(in the rows, 128 means zero)
Each run below is a few steps of one of 7 hidden systems, one row a step.
seq 1, J282 (10 x 20):
[[144 166 110 107  98 122 155 126 118 162 108  92 124 157 137 107 117 110
  125  85]
 [132 151 155 144 140 119 144 117  88 123 114  84 125 130 158 117 123 104
   84 140]
 [105 159 104 138 109 109 110 111 133 164 141 105 122  94 110 121 101  94
  112 147]
 [139 122 137 114 147 141 159 114 112 129 113 112 134  95 138 160  71 119
  138 147]
 [105 123 154 150 101 125 105 120 153 134 115 151 146 114 127 176 114 127
   91 131]
 [137  68  82 137 118 141 113 118 128 122 137 115 135 108 131 144 106 142
  140 140]
 [128 128 156 151 145 114 123 146 149  94 131 146 161 136 116 157 134 162
  154 155]
 [130  89 111 115 113 140  97 157 165 115 118 130 113 123 113 124 126 131
  139  88]
 [131 104 150 137 161 157 138 139 121 108 154 132 130 151 149 117 168 137
  152 158]
 [124 166 110 130 113 126 111 145 155 154 144 141 119 161  99 119 146 135
  148  94]]
seq 2, J157, 10 rows:
[[ 91 141 183 159 151 103  98 135 147 117 133 114 113  78 110 130 103  94
   93 169]
 [123 107  90  99 132 127 121 141 178 157 160 133 118  98  97 122 119 144
  201 149]
 [145 157 162 106 184 165 179 132  96 129 125 152 114 165 142 143 155 141
  138 117]
 [106 127 120 140  79 158  83 106 147 158 127 163 118 133 131 144 152 108
   76  88]
 [139 116  74 170 157 117 112  95  92 108 152 108 142 128 116 148 119 166
  131 165]
 [125 179 138  95 117  67 129 149 133 104 102 169 150 111 100 115 165 147
  124 121]
 [142  49 111  87 114 154 143 117 108 118 106 120 130  94 169 124 137 119
  122 127]
 [120 136 157 167 116 108 144 167 132 119 158  93 146 180 149  91 167 118
  118 161]
 [145 108  98 116  93 115 130 168 159 130  99 104 131 138 103 148  68 133
  131  72]
 [122 136 177 151 186 152 150 145 101 101 138 123 100  99 123 133  82  87
  116 153]]
seq 3, J381, 10 rows:
[[120 126 106 129 127  90 143 128 124 134 151 118 150  95 118 131 125 140
  129 194]
 [121 154 126 135 117 103 157 140 130 141 135 159 161 130 104 169 107 144
  124 156]
 [128  95 105 141 112 144 142 143 121 102 143 178 160 122 118 163 107 127
  134 147]
 [128 139 113 176 123 139 117 131 114  83 154 148 153 151 110 129 117 118
  154 141]
 [134 133 108 139 115 130  93 127 144  89 112 148 137 129 101 137 101 130
  155  94]
 [134 125 159 128 149 157 105 120 127  76 106 147 123 121 131 127 133 118
  151 110]
 [117 130 144 132 126 147  88 132 160 124 132 130 111 144 126 106 162 120
  141  99]
 [149 109 143 105 147 124 117 140 140 120 103  88 115 143 145 112 147 152
  138 102]
 [124 140 151 114 152 122 129 146 125 140 119 109  88 125 128 110 151 122
   82 103]
 [122 110 108  89 133 114 141 141 134 161 142 104 107 105 133  92 154 127
  122 138]]
seq 4, J691:
[[127 118 101 180 187 140 122 135 107 120 181 108 101 137 107 130 112 136
  118 158]
 [111 190  89 121 137 103 109 113 127 156 148 180 112 114  79 136 152 150
  118 122]
 [144 100  92  94 174 159 149 103  70 107 131 169 104  98 136 133 149 141
  124 135]
 [121 159 146 127 112 121 145 128 105 127 140 173 154 165 147 109 218 137
  100 140]
 [144  68  68  93  78 110 132 132 112 124 104 118 151 112 151 114 155 142
  100 117]
 [139 135 177 136 114  82 162 169 104  65  91 114 173 145 143 127 121 122
   95 137]
 [104 107 144  99  60 112 129 157 184 152 105 128 143  86 130 128 100  83
  116 121]
 [143 108 149 157 127 150 176 160 131 112 136  81 155 149 139 151  42 101
  170 149]
 [107 175 146 162  88 160  91 124 181 154 127 151 129 147  95 168  82  92
  138  84]
 [133  88  86 172 160 192  83  85 118 102 160 124 103 100 116 143  73 110
  180 143]]
seq 5, J381, 10 rows:
[[142 146 108 118  56 113 168 130 125 156  99 101 168 149 140 146  72 104
  126 104]
 [129 115 147 157 109 162 159 113  93 108 118 120 145 102 155 145  55  61
  110 143]
 [102 142 118 183  91 151  90  96 158 143 159 117 145 114 114 136  79  73
  158 163]
 [141 122 145 150 135 146  94  89 155 111  99 105 152 120 123 192  62 157
  186 129]
 [114 114 175 171 161 176  69 108 148  96 118 165 112 122 118 185 110 133
  107 110]
 [117  71 127 151 152 142  44 125 174  95 148 131 113 116 119 113 173 161
  159 134]
 [136 149 172 126 187  94  89 153 155  99 104 105 108 154 112 120 176 198
  134 107]
 [119  93 142  75 155 115 124 185 157 123 110 153  79 110 118 112 184 155
   80  79]
 [134 113 133  87 176 115 174 179 113 139 163 112  95 139 142  55 207 134
  123 152]
 [138 174  79  81 120  86 188 172 117 198 142 104 106 156 109  89 150 137
  100 105]]
seq 6, J691:
[[105 133 138 174  68 123 111  99 146 123 151 135 206 125 142 131 136 109
  173 208]
 [153 120 121 112  98 123 104  93 162 115  72 119 181 138 129 184  98 187
  195 104]
 [125  90 217 150 163 166  75 133 164  70  89 120 121 129 146 152 129 139
  141 108]
 [ 99  99 147 149 131 113  71 158 212 148 172  82 117 122 114  88 160 136
  177 169]
 [160 138 103 110 187  96 127 168 157 133 122  62  94 146  87 120  93 193
  180 103]
 [114 157 165 109 203 146 114 166 143 133 131 136  36 114  94 113 133 114
   91  72]
 [108 126  80 128 173 149 151 145 109 178 214 122  59 107 109  68 153  83
  120 157]
 [151 207  49 119 145 112 179 119  56 167 158 146 111 168  99 119 139 146
  105 107]
 [138 135  86 100 128 153 139  84  39 118 108 194 101  96 140 137 152 103
   41  84]
 [116 127 121 144  90 124 162  92  52 106 145 170 178 112 174 105 190  95
   81 197]]
seq 7, J929, 10 rows:
[[123 137 181 117 102 151 141 148 153 134  92 153 133 143 137 156 114 105
  111  84]
 [129  65  98 123 137 158 137 146 141 162 156  97 106 129 145 126 134 132
  124 132]
 [127 166 130 178 165 121 114 133 121 111 155 104 121 157 103 131 110 136
  136 142]
 [120 125  99 116 122 119  99 122 127 108 107 172 116  82  93 155 105 128
   99  95]
 [117 123 153 112 156 151 143 108 104 137 147 156 119 100 152 122 173 116
  124 166]
 [124 169 105 133  98 118 102  98 146 162 134 135 148 154 122 127 167 148
  153 120]
 [161 122 105 108 128 108 148 120  76  94  88 115 141 139 147 128 137 150
  100 105]
 [105 117 169 144  90 104 111 150 156 114 122 106 155 122 145 101 151  97
  112 149]
 [142 116 100  95 122 101 159 165 148 132 137 101 137 123 115 118 105 144
  184 143]
 [135 148 172 150 130 155 163 172 126 106 120 136 132 169 129 149  92  96
  118  97]]
seq 8, J282, 10 rows:
[[116 170 204 139 117 148 101  97 119 101  70 143 125 103 141 156  95  72
   78  86]
 [117  89  83 134  88 166  73  41 117 160 132 109 128  80 160 124 129  93
  134 150]
 [147 159 146 132 141 100 131  81 134 130 104 105 187 133 135 182 113 196
  196 182]
 [128  86 152 105 107  82  77 154 189 115  61  86 126 109 123 150 114 172
  100  78]
 [116  35 147 126 161 125 124 160 155 125 167  86 114 111 159  98 182 151
  130 193]
 [109 154 132 125 129 107 158 201 201 190 187 131 127 169  85 130 138 156
  174 149]
 [153  97 128 125 175 169 180 207 109 116 132 118  71 171 122 132  92 119
   94  59]
 [ 94 164 124 192 157 165 112 125  90 128 193 188  84 145 112 111 169  77
   63 135]
 [151 187  24 111 140 160 137  72  67 141 156 180 102 106  82 124  86  99
  165 103]
 [146 190 164 105 143 137 137  58  55  73  50 199 157 101 140 175 129 133
  108  99]]
seq 9, J663 (10 x 20):
[[133 187 111  99 121 133 151 130 135 187 132 160 121 160 108 147 148 151
  139  95]
 [144  79  69 111 128 164 143  99  71 138 138 139 120 113 154 141 134 131
   99 123]
 [102 147 128 179  99 123  95  88 126 138 157 133 158 140 142 119 173 116
  115 176]
 [143 154 103 106  84  85 110 107 127  92  75 138 172 112 117 134 123 152
  145 111]
 [136 117 196 132 121 145 166 141 103  90  94 150 166 145 167 153 135 115
  105 128]
 [112  72 149 141  77 141 106 162 200 128 129 119 155 131 131 146 109 121
  154 131]
 [153 135 123 165 152 115 144 166 116  86 121  62 129 162 113 123  61 129
  149 117]
 [102 151 157 141 150 156 105 146 149 136 131 153  75 104  90 149  86  81
   96  88]
 [131  99 100 107 196 148 129 120 126 121 162 126  87  70 103 113 108 128
  187 163]
 [129 194 127 139 180 142 115 104 120 161 161 145  99 168 110 130 186 167
  144 120]]
seq 10, J929 (10 x 20):
[[123 154 123 141 148  93 159 176 165 117 163 149 153 123  71 156  79 152
  192 174]
 [132 123 144 120 132 183 160 154 117 103 115 223 133 146 116 192 102 121
  111  81]
 [109  58 103 155 131 207  92 106 129 140 180 166 108 131 150 137 173 118
  117 145]
 [139 155  76 166 166 126  74  71  97  98 159 122 129 140 107 115 152 168
  178 150]
 [143 162 138 105 126 106  80  81  98  59  58 163 140  96 121 129 149 139
  116  86]
 [120 102 170  61 113 122 120 108 141 138  93 117 129  86 177  83 195 119
  132 135]
 [146 164 152 105 117  90 149 151 157 164 119  46 144 180 145  80 160 150
  183 123]
 [152 133 128 119 105  88 154 203 141 111  84  66 121 165 116 123  74 126
   90  58]
 [ 99  79 151 143 136 123 155 214 152 135 156 100  90 101 116 111  79  69
   74 138]
 [100 154  99 156 157 142 153 168 156 177 208 148  98 116  68 139  77  96
  161 165]]
seq 11, J664, 10 rows:
[[118 139  90  87 154 127 105 137 135 122 129 224  81  73  64 154 125 138
  101  84]
 [126  92  88  66 169 130 144 120  94 112 155 184 103  58 123  94 188 136
  145 168]
 [140 162  82 105 133  74 107  99  91 118 124 131 146 138 129  87 233 189
  126 146]
 [165 114 130  95 109  87 124 115  80  71  48  85 145 128 171 105 158 146
   77  90]
 [115 148 186 156 105  91 131 174 118  86 114  75 128 145 150  53 144  65
   77 132]
 [139 159 139 116  72 104 185 188 158 151 116  57 153 178 134  88  79  83
  157 102]
 [137 159 199 150 145 208 182 147 130 163 140 111 125 204 159 146  91  90
  163  99]
 [109 129  84 174  87 214 125 110 143 210 179 152 109 162 120 173  80  76
  119  95]
 [136 114  61 166 153 195 128  75  89 111 173 189 133 101  96 192  52 112
  174 157]
 [ 97 178 100 129 140 137  55  37 132 124 135 239 136  57  75 177 147 151
  154 152]]
seq 12, J664 (10 x 20):
[[116 107 121  78  95 156 165 155 132 163 144 165 117 115 145  94 160  81
  135 121]
 [144 129  89 152 129 153 153 120  94 125 167 132 155 191 140 108 164 141
  170 149]
 [143 158 100 145 100 146  92  91 103 107  94 149 140 155 122 149 123 134
  118  62]
 [118  98 130 138 122 156  94 110 114  84 122 143 119  73 132 111 106  68
  122 130]
 [111 156 114 137 111 101 100 122 155 126 154 120 143 107 102  92 140 117
  181 169]
 [149 123 149  98 131 126 121 106 144 122  81 100 148 127 150 151 130 174
  172 117]
 [109 101 171 153 142 135  87 130 154 130 126  95 113 136 147 131 154 129
   89 127]
 [129  97  91 142 115  95 130 174 150 128 143  79 121 124 103 122  82 129
  115 127]
 [139 164 165 121 187 129 160 160 125 119 126 124 107 141 106 140 101 137
  144 117]
 [114 137 122 100 127 153 142 131 141 198 137 147  90 119 127 140 140 116
   95 103]]
seq 13, J157:
[[132 149  86 126 111 105 136 101  90 121 139 126 147 106 131 100 136 110
  134 158]
 [138 152 120 102  89 102 155 121 114 135 109 122 166 130 142 116 134 125
  140 132]
 [135 110 152 122  96 125 153 127 122 130  98  97 160 129 163 132 111 111
  121 141]
 [118 122 166 150 101 113 134 159 162 129 128  92 162 140 138 134 104 115
  138 150]
 [130 114 158 133 135 134 134 163 171 120 123 110 136 133 114 156  82 130
  165 128]
 [115 128 179 136 162 169 125 147 157 115 135 147 106 127 117 149 109 111
  152 121]
 [119 123 125 148 145 178  87 114 155 139 151 159 102 132 111 143 134 125
  155 106]
 [137 154 103 145 172 149  93  85 105 122 139 156 104 140 111 141 153 164
  140 111]
 [128 157 104 111 135 113  80  81 108 119 107 156 118 106 119 124 181 156
  107 107]
 [142 109  87 105 131  93 105  90  93 124 114 110 130 108 146 104 185 165
  106 141]]
seq 14, J663, 10 rows:
[[122 134  90 116 133 130 115 113 121 142 141 184 119 118 107 146 167 161
  113 120]
 [139 103  90 124 134 119 126 114  87  99 134 152 146 127 142 115 183 156
  113 143]
 [118 136 135 134  77 102 105 131 133 109 116 150 164 153 140 110 191 137
  103 121]
 [143 100 128 105  77 100 137 155 128  85  88 115 166 129 148 103 131 117
  126 113]
 [121 127 185 142  93 131 158 176 145 118 117 109 154 158 150 117 109  84
  120 123]
 [124 112 122 131  95 138 142 168 169 136 129 100 127 122 112 128  51  85
  159 108]
 [132 158 134 159 168 164 155 140 112 129 154 107 103 135 111 133  57  84
  150 127]
 [115 152 100 138 165 178  93  93 138 163 160 163  82  98  87 152  93 107
  157 115]
 [143 138  86 126 199 159 108  61  87 120 149 149 101 104 121 131 150 167
  172 149]
 [124 150 127 126 152 141  69  62 113 134 122 170 119 135 138 144 219 187
  118 117]]

Which system made each of these runs?
seq 15, 2 rows:
[[146  94 109 147 152 174 145 139  68  79 132 128  99 131 140 116 102  85
   91  96]
 [ 94 133 115 169 113 145  63 103 162 135 165 126 112  89 109 105 118  74
  140 153]]
 : J929
seq 16, 2 rows:
[[128  67 112 126 138 147 123 157 166 121 161 117 132 132 124 119 132 147
  184 147]
 [139 133 114 138 170 137  95 135 145 123 132 123 104 160 100 143 141 183
  151  95]]
 : J664
seq 17:
[[129 158 103 133 129 107 132 148  99 111 129 169 128 144 103 127 151 138
   87 107]
 [137 128  82 111 121 123 133 125  87  99 130 155 124 101 121  96 133 101
  109 119]]
 : J282
seq 18, 2 rows:
[[108 149 111  76 119  99 145 115 124 201 112 131 102  77 125 143 130 125
   62 122]
 [113 104 104 128 124 116 181 123 107 189 173 122 141 107 144 141 146 130
   94 201]]
 : J157
seq 19 (2 x 20):
[[129 114 141 149 146 159 118 163 138  39 118 210 128 100  78 174  58 105
  146 106]
 [118  72 120 144 102 208  67 100 136  71 131 219 134 109 133 143 148  97
  149 102]]
 : J282
seq 20:
[[130 104 131 154 121 146 110 119 113 108 130  71 124 119 153  95 108  82
  134 141]
 [131 143 131 128 125 115 105 115 151 122 117  92 128  99 111 127  74 110
  172 135]]
 : J929
seq 21 (2 x 20):
[[145 167 117 138 130 147 163 170 138 159 123  99 105 176 101 145  54 112
  134  66]
 [106 141 105 172 138 186  93 114 117 130 157 151  73 106 102 132  71  54
   96  91]]
 : J691
seq 22, 2 rows:
[[131 132  78 167 115  79  59 104 132 148 122  40 114 148 125 107 146 163
   86 113]
 [142 146 112  93 177  42 142 146 112 116  96  72 104  81  98 117 104 171
   95 135]]
 : J157
seq 23:
[[136 194  84 116 136 136 152  76  62 160 113 188 115 114 107 188 103 135
   65  98]
 [ 92 121 131 143  90 139 114  59  85 162 138 164 145  94 173 149 190 113
   44 173]]
 : J929
seq 24 (2 x 20):
[[130 165  56 151 125 158 138  93  57 147 188 111  95 135 135  49 147  56
  121 144]
 [144 227  54 120  75  97 150  92  89 177 126 119 145 147 107 104 112 113
  129 105]]
 : J157
seq 25, 2 rows:
[[137 159 109 110  88  27 185 168 122 134 101  85 181 129 113 136  98 160
  106 153]
 [110 113 183 133  72 103 205 213 147 119 122 148 185 147 142 158  98  95
   89 149]]
 : J929
seq 26 (2 x 20):
[[141 149 126 112 181  94  44 111 146  94  78  95  81 113  95 118 142 192
  126  71]
 [128  73 137  79 181 105 109 146 130 125 102  52  52  50 137  80 128 116
   87 115]]
 : J664
seq 27 (2 x 20):
[[158 115  82 105 123 192 154  87 115 173 122 117 127 144 143 164  75 131
  189  95]
 [110 150 131 187 168 189  78  53  97 131 162 155 104 124 129 162 134 117
  114 144]]
 : J664
seq 28, 2 rows:
[[161 107 163 100 111 136 169 113  90  94  74  94 173 148 189 118 140 129
  142 120]
 [125  88 169 142  71 123 100 157 196 125 105  58 161 152 157 112 117 115
  156 121]]
 : J929
seq 29, 2 rows:
[[156 162 110 108  77 141 186 110  92 164  91 143 170 171 154 178 102 136
  105  88]
 [120  81 142 170  82 171 112 100 101 101 102 151 153 118 165 166 107  81
   59 117]]
 : J691
seq 30 (2 x 20):
[[130 106 101  89 170 149  86  82 123 124 136 145  97  72 123 104 172 148
  171 146]
 [147 156 153 110 179 117 146 129 103 120 129 118 129 173 152  97 213 179
  150 142]]
 : J691
seq 31, 2 rows:
[[127 100 126 130 164 135 151 166 126 119 152 155 115 143 120 148 153 159
  112 131]
 [120 114 110 137 120 139 127 157 126 118 145 174 114 137 110 132 149 123
   89 100]]
 : J157
seq 32:
[[130 111  92 144 146 148 110 123 101 115 126 153  90 122 113 152 117 128
   64  86]
 [119 142  89 138 150 128 117  89  88 105 157 180 128  96 110 127 156 128
  122 163]]
 : J282
